In the rows, 128 means zero.
One turn or mirror swaps these rows in pairs. Which row does each one swap with?
The rows were stretched afterwards, more along some directions than others.
Q_39: [107 120 107 140 148 116 112 167 140  92 120  83 116 155 133 142 130 142
 167 127 131 159 108 154 146 115 104 135  90 116 121 137 154]
Q_539: [104 118 110 147 143 118 109 171 130  94 121  99 120 153 140 145 129 148
 159 122 121 168 110 157 140 119  95 139  89 111 132 131 149]
Q_454: [101 115  90 134 126  94 102 174 137 131 100 109 154 119 134 146 111 123
 166 138 121 142 105 161 127 119 141 114  97 115 130 134 122]
Q_113: [103 121  85 131 128  47 148 128 136  90 106 112 129 149 120 132 107 108
 166 132 144 129 122 142 107 122 146 106 102 135 166 126 152]
Q_194: [135 123 123 150 112  91 134 116 114  95 131 139 157 129 124 117  81 150
 121 108 126 140 129 159  99 145 130 115  94 135 182 126 153]
Q_302: [134 103  80 117 114  93 116 143 130  93 108 122 133 145 108 161 143 109
 164 180 129 127 118 116 140 122 137 150 124 158 109 112 152]
Q_133: [146 132 111 119 138 143 114 136 105 149 117 108 121 126 107 121 141 113
 149 122  93 144 129 159 147 132 125 121 115 115 117 145 131]
Q_404: [114  96 129 156 127  97 119 155 123  99 129  80 134 141 138 140 115 170
 150 121 147 135 118 174 103 111 119 118  77 134 143 133 160]
Q_667: [120 135 113 138 128 121 113 181 123 131 136 126 110 156 150 144 120 122
 123 121 126 139 117 120 124 114 108 146 112  96 152 120 137]
Q_90: [127 121 124 150 112 115 106 139 103 112 139 124 156 134 137 125  80 165
 115 103 120 145 116 157 108 141 112 129 102 110 159 139 137]
Q_301: [121 119  99 123 129  80 102 171 133 150 102 148 142 136 127 130 124 102
 135 151 146 126 121 122 114 133 127 123 134 125 154 130 162]
Q_937: [142 139 112 118 138 143 115 140 112 152 123 105 123 117 113 125 137 113
 142 123  95 140 137 152 149 130 130 125 123 113 112 141 126]
Q_273: [ 94 148 100 161 162 126 116 166 119 113 127  88 143 152 139 139 119 107
 145 141 134 115 133 129 130 117 131 115 120 114 123 126 156]
Q_480: [121 114  91 102 121  79  85 169 139 146  86 130 143  93 135 145 136 108
 185 172 151 160 115 138 127 145 145  97 136 123 107 141 139]
Q_686: [ 87 120  76 128 141  54 134 153 145  98  96  93 132 155 125 138 120  97
 189 145 147 132 105 137 120 111 136  92 101 124 142 138 148]
Q_308: [129 115 109 107 121 104 110 133 129 114 103 120 143  96 124 124 134 108
 169 163 137 143 118 121 133 123 154 102 121 143 110 128 134]
Q_359: [ 95  91 116 134 130 108  93 197 138 134  97 120 155 128 132 142 126 137
 185 134 137 155  93 146 126 134 101 113  95 141 135 153 168]
Q_319: [115 127 110 132 127 105 102 187 124 144 126 136 114 152 150 142 121 121
 126 129 135 140 109 118 117 121 111 145 116  98 155 120 143]
Q_848: [ 94 111 100 135 111 105 138 120  87 109 140 126 140 151 109 131 118 131
 141 137  82 155 113 149 112 129 110 114 106 113 167 109 128]
Q_180: [ 94  69 102 130 131  89 124 130 111  76  90 110 147 145  93 147 127 150
 179 120 117 160 102 184 103 139 108  99  86 131 143 130 156]
Q_640: [129 133 108 130  98  98 132 135  91 126 159 114 143 139 113 122 108 122
 120 141  94 132 136 122 125 113 146 133 119 133 163 112 128]
Q_32: [150 127 113 114 128 126 105 116 111 136  99 134 147 121 108 108 131 125
 151 126 101 167 140 178 124 166 136 100 100 129 125 138 140]
Q_482: [110 128  94 133 121  89 106 183 122 144 123 138 118 157 144 141 118 108
 128 139 143 131 116 115 113 123 115 129 121  97 161 119 145]
Q_442: [ 84 107 105 135 115 109 125 125  93 107 130 123 145 145 112 133 120 145
 147 131  88 158 106 165 107 137 104 102 102 120 164 111 128]
Q_708: [125 102 135 165 137 109 129 149 108 100 132  78 111 144 125 144 134 157
 130 120 135 128 125 155 115  92 122 144  89 117 138 117 150]
Q_733: [109 123 123 136 138 121 116 136 126  94 113  93 146 133 135 126 127 118
 162 156 138 112 110 115 125 103 150 121 114 158 118 121 151]
Q_100: [104 124 113 146 136 115 116 172 127  93 131 105 115 162 141 150 120 146
 154 122 123 160 106 142 137 112  97 148  93 103 140 123 140]
Q_3: [119 134  77 134 133  82 120 170 115 112 128  89 145 132 128 146  97 113
 142 128 148 125 146 119 125 140 150 112 123 114 128 136 157]
Q_936: [127  98  82 116 120  81 116 150 123  86 105 111 125 155 103 161 146 103
 170 179 131 121 116 117 137 116 139 152 133 153 106 117 155]
Q_468: [ 94 150 105 158 159 125 125 152 119 100 124  88 138 156 138 129 120 102
 147 145 135 105 127 116 132 104 142 125 118 123 119 115 145]
Q_878: [ 78 115  81 132 140  67 114 174 140 117  93  93 137 149 134 144 121 104
 187 139 137 136  96 152 123 112 136  95 106 116 139 141 136]
Q_749: [134 119 128 155 114 102 126 116 108  90 131 131 166 129 126 121  73 159
 124 104 125 138 124 166 102 149 128 124  96 138 168 128 150]
Q_593: [146 125  96 120 110 102 106 164 139 112 137  93 143 124 118 127 112 136
 142 149 129 143 144 136 153 116 151 146 113 150 122 137 158]
Q_136: [120 115  88 106 126  86  86 167 139 143  87 130 147  97 136 147 132 104
 187 168 154 160 116 142 126 145 147  88 135 117 103 135 138]
Q_981: [ 92 151  87 148 161 120 118 160 125 110 117  84 138 156 137 133 120  96
 152 147 139 111 134 122 132 115 143 111 119 116 113 119 150]
Q_652: [103 125 111 141 145 118 112 168 140  90 129  87 116 153 142 141 122 143
 162 126 131 158 105 153 142 113 104 138  93 113 126 137 144]
Q_124: [103  95 118 152 124  97 108 169 136 101 123  81 145 149 145 145 107 164
 172 129 152 134 111 167 110 113 118 107  79 139 134 149 166]
Q_294: [144 131 102 112 133 127 112 140 117 150 115 113 120 126 109 126 141 115
 146 124  94 150 141 165 142 139 128 117 117 115 113 144 130]
Q_36: [135 105 102 135 114 103 109 138 132 106 110 127 150 118 118 154 132 131
 146 159 123 139 132 152 128 132 143 142  98 148 118 104 141]
Q_198: [145 124 129 128 147 146 127 138 104 144 129  99 110 113 114 126 151 109
 126 125 103 127 129 144 143 111 139 137 127 112 118 121 127]
Q_212: [107  91 123 158 126  98 110 166 126  99 118  80 143 145 136 140 116 168
 169 128 145 141 104 176 109 113 110 113  78 135 137 145 163]
Q_782: [126 113  96 122 132  74 102 156 133 145  85 150 148 129 116 126 124 108
 139 150 147 130 116 135 112 141 129 117 125 136 151 132 156]
Q_718: [131 123 124 153 113 101 128 112 107  87 132 128 164 131 124 117  75 159
 122 101 119 141 128 166 106 146 127 117  86 130 175 126 149]
Q_91: [ 91 146 104 153 153 116 120 147 122  95 114  97 146 155 139 124 115 107
 153 149 131 112 120 119 128 112 140 118 112 134 128 115 144]
Q_892: [ 93 121  77 133 132  49 144 144 138  94 102 103 132 155 124 134 114  97
 178 137 141 129 119 136 116 110 142  99 107 127 152 133 147]
Q_355: [135 134 111 120 142 136 115 149 110 150 119  98 117 121 111 126 145 105
 141 126 104 137 135 150 146 130 127 121 133 108 116 138 133]
Q_421: [154 122 112 115 123 116 101 118 107 140  92 138 148 118 103 113 129 131
 152 128  97 172 133 175 121 163 132 101  91 129 133 139 142]
Q_65: [124 117  99 126 131  95  81 171 119 164  94 121 133 123 133 147 138 100
 167 145 151 142 104 146 120 129 140 107 135 103 114 124 135]
Q_517: [128 117 120 138 118 108 102 149 100 121 130 127 149 139 130 122  92 153
 119 114 121 154 109 147 108 137 109 133 107 107 152 140 135]
Q_627: [113 115  91 113 123  76  78 172 129 143  87 132 147 104 135 147 130 112
 186 166 146 162 105 147 126 143 136  96 135 119 112 140 137]
Q_35: [125  99  96 108 137  65 119 143 124 115 108 118 121 127  96 142 159  88
 151 163 149 148 129  99 127 109 151 138 129 144 119 108 163]
Q_553: [119  96 128 160 129  97 123 155 122 101 132  76 120 145 134 142 121 163
 139 118 141 132 121 170 106 101 117 130  81 122 141 129 156]
Q_780: [128 101  91 111 134  73 113 143 117 112 122 104 122 150 103 138 144  99
 144 156 143 142 122 111 123  99 142 137 123 137 112 126 149]
Q_622: [114 125 100 134 123  99 107 184 129 142 124 131 120 155 147 139 121 105
 131 136 146 125 109 114 117 115 124 137 127 101 152 118 151]
Q_22: [146  90 122 132 130  98 102 160 119 147  91 121 126 129 113 152 137 116
 153 118 148 136 117 149 101 114 152 129 111 118 122 125 152]
Q_978: [ 92 106  80 118 137 103 107 178 108  98 103 107 133 173 108 148 145  98
 179 162 127 131  89 103 135 115 115 129 141 139 127 125 160]
Q_786: [121 116 104 129 136 111 107 163 147  91 118  83 132 139 121 137 129 141
 166 134 130 159 128 158 149 118 122 133  96 137 111 144 161]
Q_607: [139 101 112 129 119 110 101 143 138 117 105 129 143 106 123 154 133 134
 147 152 129 141 126 155 128 132 151 148 102 146 109 111 141]
Q_88: [135 122 121 152 114  77 136 110 113  90 127 131 159 125 118 120  77 149
 124 107 131 132 133 155 102 139 138 122  98 137 176 127 150]
Q_583: [125  97  96 111 140  72 120 148 130 116 102 126 131 126  97 145 156  88
 157 162 155 148 130 102 127 113 155 132 131 148 118 107 168]
Q_748: [ 92 122  78 129 139  48 139 148 152  93 101  96 129 152 125 138 114 101
 182 143 151 127 115 143 121 111 141  96 103 129 148 136 145]
Q_13: [120 112 138 155 146 129 133 139 108 115 137  80 109 139 124 136 142 141
 121 118 117 124 133 158 118  98 126 134 100 106 136 116 144]
Q_859: [102 131 120 143 148 119 128 134 117  97 109 100 145 143 133 121 121 115
 154 145 126 116 117 121 116 109 149 119 105 149 131 112 149]
Q_98: [133 118  99 123 131 100  83 170 122 170  94 123 127 124 132 147 137 100
 160 145 145 143 106 140 122 129 146 118 136 100 110 123 137]
Q_545: [110 111  96 100 124  92  85 162 142 135  78 122 149  95 137 139 133 108
 192 163 149 156 107 143 125 149 143  87 128 132 103 143 138]
Q_768: [123 120 120 151 115  72 139 110 120  86 123 131 152 127 126 120  78 143
 135 110 139 133 127 158 100 138 143 113  98 137 181 124 150]
Q_689: [118 128 112 142 125 107 111 175 120 129 134 127 117 157 149 145 107 121
 124 123 140 125 110 120 118 112 120 144 114  97 155 117 141]
Q_320: [118 131 103 135  97 101 133 132  92 119 162 110 139 148 121 122 108 121
 121 143  98 128 129 122 123 113 145 139 121 130 158 106 130]
Q_505: [121  84 125 131 131  94 133 126  98 101 101 127 146 147  93 133 141 138
 160 124  88 159  91 153 120 127 115 130  81 153 152 132 127]
Q_159: [111  80 121 137 147  88 116 130 112 109  83 145 162 144  89 129 147 135
 167 147 100 164  88 170 119 134 106 113  89 161 152 136 136]
Q_637: [138 118 135 133 132 127  95 133  86 130 100 141 160 127 110 117 115 148
 141 115 103 168 119 161 109 158 133 110  94 139 161 125 151]
Q_866: [124  85 126 134 128 100 132 128  87 100 106 124 146 149  94 132 135 142
 159 115  88 163  92 155 117 125 115 129  74 146 157 135 129]

Swapped with Q_359: Q_3
Swapped with Q_981: Q_212
Swapped with Q_749: Q_482
Swapped with Q_319: Q_88
Swapped with Q_13: Q_733

One turn or mirror swaps these rows in pairs. Which row does each one swap with?
The rows were stretched afterwards, more along some directions than others.
Q_569: [111 135  91  89 105 113 138 140 128 147  88 141 134 141 153 132]
Q_888: [117 138 148  71 113 133 104 182 128 107  96 154 151 100 120 119]
Q_554: [127 116 130 102 122  94 119 145 106 123  86 136 128 153 157 145]
Q_154: [123 124  97 100 104 112 147 125 133 152 103 126 116 158 155 127]
Q_420: [121 149  94 123 109 103 121 123 118 159 105 125 105 162 166 138]
Q_41: [118 119 109  83 110 100 112 134 117 129  84 143 123 141 158 136]
Q_19: [134 128  67 114  89 118 136  87 147 145 119 126 102 109 143 119]
Q_268: [132 122 151  92 123  95 114 166 115 109  72 164 148 136 124 145]
Q_201: [115 130 129 111 115 108 136 156 108 120 102 124 143 153 146 140]
Q_94: [114 140 136  85 113 105 137 173 121 120 101 148 156 144 142 122]
Q_744: [128 133 123  93 121 125 119 147 124 126 124 139 117  73 126 124]
Q_950: [116 139 128  77 112 136 101 169 128 122  95 148 137  88 129 118]
Q_516: [134 140  93 105 113 121 113 127 138 157 133 117  96  94 139 118]
Q_380: [113 128 117  93 124 109 120 157 125 144  92 141 134 120 133 132]
Q_900: [126 150 155 102 127 125 115 179 101 138 107 140 131 128 126 124]
Q_591: [131 122  89 107  96 104 137 104 124 144 103 134 120 144 156 131]
Q_620: [115 136 160  81 128 120 103 192 110 109  77 157 138 116 125 143]
Q_467: [127 132 145  83 112 120 105 170 126 108  88 159 149 106 118 125]
Q_34: [124 118 133 108 120  85 114 134 111 135  80 134 120 163 155 142]
Q_820: [131 132  67 114  95 123 137  92 153 144 130 121  96  94 138 116]
Q_777: [133 132  83 120 105 122 133 109 148 130 120 125 100  82 129 128]
Q_175: [132 123  79 105  90 111 136  92 136 143 108 132 106 117 149 123]
Q_465: [123 151 157  98 128 129 117 186 103 135 113 139 136 131 125 123]
Q_31: [108 138 155  87 119 114 136 172 120 104 100 136 163 169 141 136]
Q_363: [103 139 161  78 124 127 116 177 120  99 100 149 157 125 119 127]
Q_767: [128 134 109  98 120 117 133 136 138 156 126 125 115 114 137 112]
Q_669: [132 129 148  79 117 106 102 171 123 110  76 165 142 106 119 135]
Q_310: [131 127 134 123 121 103 137 157 111 126  97 134 130 145 146 139]
Q_182: [133 125  78 114  93 111 140  96 129 146 111 129 111 138 157 124]
Q_20: [120 134 146  71 118 109 125 168 120 127  98 150 151 112 118 134]
Q_682: [117 149  89 121 109 106 124 123 120 158 111 123 106 162 166 133]
Q_185: [114 129 130  77 125 114 100 161 123 114  79 153 126 112 135 143]
Q_76: [125 141  73 105 104 117 124 116 129 160 122 127  91  90 153 120]
Q_954: [108 138  88  84 101 124 130 148 128 146  95 137 136 135 156 119]
Q_410: [130 129 145  88 119 105 114 170 121 110  78 164 149 127 123 140]
Q_47: [118 122 138  75 128 104 126 162 123 117  87 161 149 109 120 143]
Q_765: [134 129  68 116  96 123 138 100 151 138 116 126  98  80 133 126]
Q_117: [127 121 150  79 127 107 121 167 122 107  98 161 144  93 110 139]
Q_935: [118 134 129  82 109 129 103 169 126 116  87 152 139  92 131 121]
Q_25: [129 127 117 127 116 111 149 144 128 121 111 131 129 131 135 136]

Swapped with Q_467: Q_19
Swapped with Q_154: Q_94
Swapped with Q_682: Q_465

